In the rows, 128 means zero.
Families of rows that turns and mirrors carry onto each other, the same ones carrying the whole set onto itself: the rest of each named row's family, in list order:
4 families of 8 rows:
buru: [139 112 155 150 109 109 124 104 168 136 131 120]
tizol: [141 117 157 146 128 119 135  96 159 120 115 109]
Ruger: [156 132 139 140 127  93 157 137 136 114 126 150]
varo: [138 133 148 161 121 139 140 126 153 140 127 127]
kebe: [149 138 153 158 123 128 143 125 167 119 125 139]
daru: [132 110 134 131 139  90 131 119 121 120 130 131]
Nuvo: [134 119 142 138 122 118 121  97 162 131 119 112]
Lol: [136 116 153 143 131 119 118  96 153 122 117 120]
bas: [144 136 146 156 123 128 153 127 172 130 116 128]
zib: [145 106 117 141 130  95 143 127 125 109 127 132]
nusi: [140 131 142 153 123 119 124 100 164 117 127 107]
kegop: [130  98 121 147 127  78 137 122 144 113 137 134]
Budo: [145 136 135 130 111  91 156 130 132 116 129 145]
filu: [156 122 132 158 116  84 159 127 123 125 134 135]
dib: [151 140 135 166 117 130 137 121 161 138 136 122]
gov: [147 133 124 139 117  82 148 132 138 107 138 134]
Zetis: [125 114 128 139 127  76 141 135 139 127 134 136]
vivi: [136  95 138 144 130  82 131 132 142 116 136 135]
pila: [125 107 120 135 127  91 137 120 124 120 123 130]
tolip: [156 134 138 156 119  91 145 139 122 128 141 137]
rit: [122 100 136 143 131  86 148 134 137 117 130 137]
leda: [146 142 152 168 124 130 134 123 151 138 135 130]
ludoz: [139 104 147 160 121 107 128 106 172 127 125 109]
kanom: [136 142 146 152 127 122 135 114 179 132 128 130]
sani: [150 132 125 147 120  91 167 133 138 111 121 140]
Sipo: [149 135 121 153 109  90 151 134 129 131 133 142]
sevut: [147 131 147 159 127 131 146 118 177 123 139 132]
Giv: [149 124 141 170 119 136 136 121 159 129 122 117]
pir: [134 106 160 159 123 105 118 109 166 123 130 120]
Riv: [137 112 154 157 119 115 128 110 172 139 112 125]
ran: [132 109 119 139 132  97 133 118 124 117 141 136]
dofe: [149 119 128 151 121  87 155 133 122 134 121 140]

The rest of the family of Riv: zib, nusi, gov, Zetis, kanom, Giv, dofe
The rest of the family of Nuvo: bas, kegop, dib, pila, ludoz, sani, Sipo
The rest of the family of leda: Ruger, kebe, daru, Lol, vivi, tolip, pir

Families of rows that turns and mirrors carry onto each other, the same ones carrying the whole set onto itself: the rest of each named row's family, in list order:
4 families of 4 rows:
nako: [112 110 120 116 120 124 122 118 105 130 101 119 102 144 118  97 126 125
 126 138 158 134 120 129 133 119 125  85 141 141  89 101 109 140  92 148
 122 112 122 127 105 123 103 133 121 157 125 143 140]
fepin: [123 124 144 103 121 117 164  99 118 117 125 123 103 143 139 144 118 105
 118 119 123 132 117 127 136 153 149 134 133 142 129 112 125 149 117 146
 122 139 145 144 111 112 142 148 140 136 144 151 127]
nog: [139 101 133 120 112 143 115 122 126 141 124 137 121 121 117 128 138 138
  86 148 117 129 113 128 140 140 136 147 120 125 120 128 139 143 125 130
 127 108 137 149 126 145 130 122 132 125 130 126 141]
Volip: [127 104 132 119 117 141 119 125 132 135 129 139 129 123 116 132 133 144
  84 139 119 130 114 131 136 142 138 144 114 122 116 130 143 133 118 122
 132 108 130 148 128 141 133 126 127 136 130 132 136]
Doget: [121 126 149 104 123 112 154  92 125 121 126 123 102 148 136 140 118 108
 112 134 122 139 117 116 135 152 144 144 133 146 129 118 121 149 112 143
 117 122 144 147 117 109 146 145 137 133 151 158 131]
famil: [132 122 124 130 106 147 116 114 119 149 103 123 106 114 131 119 138 113
 163 119 130 143 125 120 101 132 127  99 127 156 111 122 129 135 131 146
 153 134 125 118 129 113 140 140 126 125 109 139 128]
nutem: [133 121 122 130 108 138 109 113 116 148 109 116 102 117 136 110 137 120
 158 120 132 145 120 117  99 131 125 106 132 164 108 133 143 141 128 150
 150 131 129 118 129 120 127 134 120 120 104 139 142]
kiso: [106 114 129 121 119 128 120 117 110 128  99 118 116 150 120  98 124 126
 122 145 148 136 121 131 128 124 139  88 139 142  86 112 101 144  89 150
 116 117 121 129 110 126 101 128 118 166 119 144 130]
lik: [132 124 119 132 109 146 113 117 121 145 105 119 104 118 130 117 129 119
 163 123 125 143 123 111  97 126 134  97 128 163 112 128 133 138 122 145
 151 131 124 118 127 114 131 140 128 119 108 146 130]
Dak: [119 130 145  98 116 117 156  94 125 118 121 123  96 145 136 141 123 107
 113 128 123 138 117 125 144 148 133 144 135 143 127 118 120 151 116 148
 118 131 136 147 122 111 146 147 135 133 149 155 132]
baf: [107 105 127 114 115 130 130 112 107 135 105 115 112 146 123  92 125 118
 133 139 157 129 118 133 120 131 136  83 141 136  94 108 112 143  91 152
 117 122 112 131  95 125 102 133 119 153 123 144 135]
Folu: [113 126 156 103 122 124 157  99 124 118 124 125 102 140 141 138 113 110
 111 141 125 142 117 126 141 157 148 139 136 135 125 117 125 157 114 154
 118 130 143 141 115 111 146 139 137 134 147 156 134]
Mes: [131 110 135 124 114 142 114 131 132 135 130 135 126 127 115 126 141 145
  80 145 120 122 114 122 136 135 133 138 122 134 110 131 140 137 120 125
 122 104 141 143 127 133 133 116 124 143 124 124 141]
mer: [112 105 128 122 121 119 122 110 107 133 104 119 105 138 117  95 125 125
 131 129 154 133 120 130 130 124 134  84 137 137  90 108 105 143  90 143
 119 112 113 125 104 124 100 133 121 159 119 147 139]
sek: [127 105 132 124 113 142 117 127 130 137 119 143 131 127 113 135 138 147
  86 153 124 126 116 129 132 144 133 145 119 125 116 123 142 135 126 127
 126 110 133 142 128 140 138 130 125 143 135 126 134]
fakan: [139 127 123 128 109 138 115 110 115 144 110 108 107 111 127 118 135 114
 161 115 122 141 120 120 111 132 129 106 130 167 123 119 137 141 125 144
 151 134 121 116 128 123 130 147 128 118 104 136 126]

The rest of the family of nog: nutem, baf, Folu
The rest of the family of Doget: Volip, lik, mer

Families of rows that turns and mirrors carry onto each other, the same ones carrying the whole set onto itself: the rest of each named row's family, in list order:
4 families of 8 rows:
Pubiz: [138 136 110 113 133 109 135 136 130 134  93 162 130 127 108 126]
voro: [107 130 133 126 127 130 147 133 113 130  97 107 135 116 124  98]
sanel: [136 150 116  93 120 127 137 120 125 132 130 129  96 129 147 118]
lari: [132 132 137 117 130 109 117 107 123 146 122 147 134 133 115  95]
zonu: [ 96 139 110 119 104 114 151 134 126 118 104 122 130 121 131 108]
Redaz: [128 138 123 111 114 104 117 107 130 137 121 156 130 137 120 102]
kidop: [130 140 120 112 113 115 127 126 127  86 121 145 114 125 148 118]
rep: [134 122 143 129 135 115 114 117 118 102 113 144 139 126 127 101]
panez: [148 130 127 117 149 121 136 138 118 141  89 148 130 125 106 124]
ravag: [143 132 119 115 141 114 133 137 125 136  88 159 133 128 103 124]
Sos: [147 143 112 105 141 128 148 144 124 130 100 136 107 125 124 137]
rez: [141 144 131 103 133 133 133 117 116 139 129 121  99 125 142 111]
Pim: [128 151 111  98 110 116 132 115 134 128 129 143 104 133 143 117]
nitin: [142 132 136 112 135 136 130 131 113  96 119 122 105 120 148 114]
Nazu: [108 139 119 116 116 130 155 136 118 123 103 105 118 114 137 110]
tuzal: [143 129 148 118 142 135 125 124 108 102 116 124 119 120 139 107]
degel: [140 123 150 127 143 127 118 121 111 106 111 131 132 122 128  99]
munuv: [140 132 146 114 142 124 121 111 113 149 122 133 124 128 121  95]
ris: [102 139 112 115 109 124 155 136 123 121 101 113 120 117 135 111]
vog: [104 128 131 129 120 121 144 130 116 131  96 117 142 117 116  98]
rov: [152 136 120 108 146 134 144 145 119 135  95 136 111 122 118 133]
Dez: [101 132 122 128 113 114 143 128 122 127  96 125 144 120 119  98]
vuga: [139 142 101 107 127 113 139 141 133 128  97 160 119 127 116 136]
munim: [ 98 135 116 124 106 112 144 130 128 120  98 126 141 122 123 105]
Fab: [124 144 115 104 110 104 125 112 135 130 128 153 120 135 131 111]
Sovu: [126 135 123 117 114 111 118 122 129  89 118 153 128 128 139 112]
zore: [153 131 127 113 151 131 139 140 116 140  95 138 121 123 112 124]
zilu: [141 143 101 103 132 122 146 142 129 128  97 150 111 125 124 138]
padar: [135 138 123 111 123 127 132 129 120  91 122 131 106 122 153 122]
terel: [143 137 144 108 141 132 127 116 111 146 125 123 113 124 133 103]
kati: [111 135 129 124 123 133 152 136 115 129 100 103 126 114 130 106]
perir: [127 129 135 124 124 108 116 118 124  97 114 155 135 130 128 105]

The rest of the family of vuga: Pubiz, panez, ravag, Sos, rov, zore, zilu
The rest of the family of kati: voro, zonu, Nazu, ris, vog, Dez, munim
The rest of the family of munuv: sanel, lari, Redaz, rez, Pim, Fab, terel
The rest of the family of Sovu: kidop, rep, nitin, tuzal, degel, padar, perir

Families of rows that turns and mirrors carry onto each other, the same ones carrying the whole set onto itself: the rest of each named row's family, in list order:
4 families of 8 rows:
led: [132 127 136  97 107 121 118 136]
fato: [137 130 149 138 140 112 119 120]
daz: [123 135 104 115 104 130 129 143]
paz: [132 124 131  98 108 112 112 125]
desok: [162 137 117 127 116 115 115 134]
dilo: [143 117 135 130 146 118 128 124]
Kab: [119 150 119 122  97 124 118 141]
salak: [126 114 123 140 119 107 123 108]
funo: [130 120 106 122 122 102 112 130]
bado: [121 122 103 130 102 125 127 142]
Luz: [132 152 125 122 124 139 128 151]
gegad: [ 98 127 131 123 114 125 135 131]
vozal: [140 144 148 123 139 117 117 122]
vevol: [113 119 139 117 122 132 108 124]
Fiv: [161 138 122 129 125 117 110 132]
dad: [146 131 143 121 115 112 110 148]
duru: [115 134 109 133 128 131 138 116]
dofa: [128 115 127 129 119 100 119 113]
damen: [105 124 140 116 111 123 129 117]
neve: [143 136 135 103 112 113 104 131]
Bati: [127 137 116 156 136 122 131 129]
tus: [ 99 128 135 124 127 127 133 130]
meza: [126 157 140 121 128 129 133 145]
zazi: [131 145 148 132 121 140 138 134]
tem: [135 111 110 131 117 113 115 120]
pozi: [148 145 115 134 123 108 140 142]
tupe: [117 128 118 145 132 128 146 132]
Vepa: [134 123  99 127 107 124 131 144]
Buni: [129 140 154 122 139 118 118 122]
saza: [131 151 131 113 122 133 126 155]
sirol: [129 139 122 151 137 128 138 139]
Melu: [156 140 113 137 132 116 119 144]

The rest of the family of paz: salak, gegad, Fiv, Vepa, Buni, saza, sirol
The rest of the family of pozi: dilo, Kab, funo, vevol, dad, duru, zazi

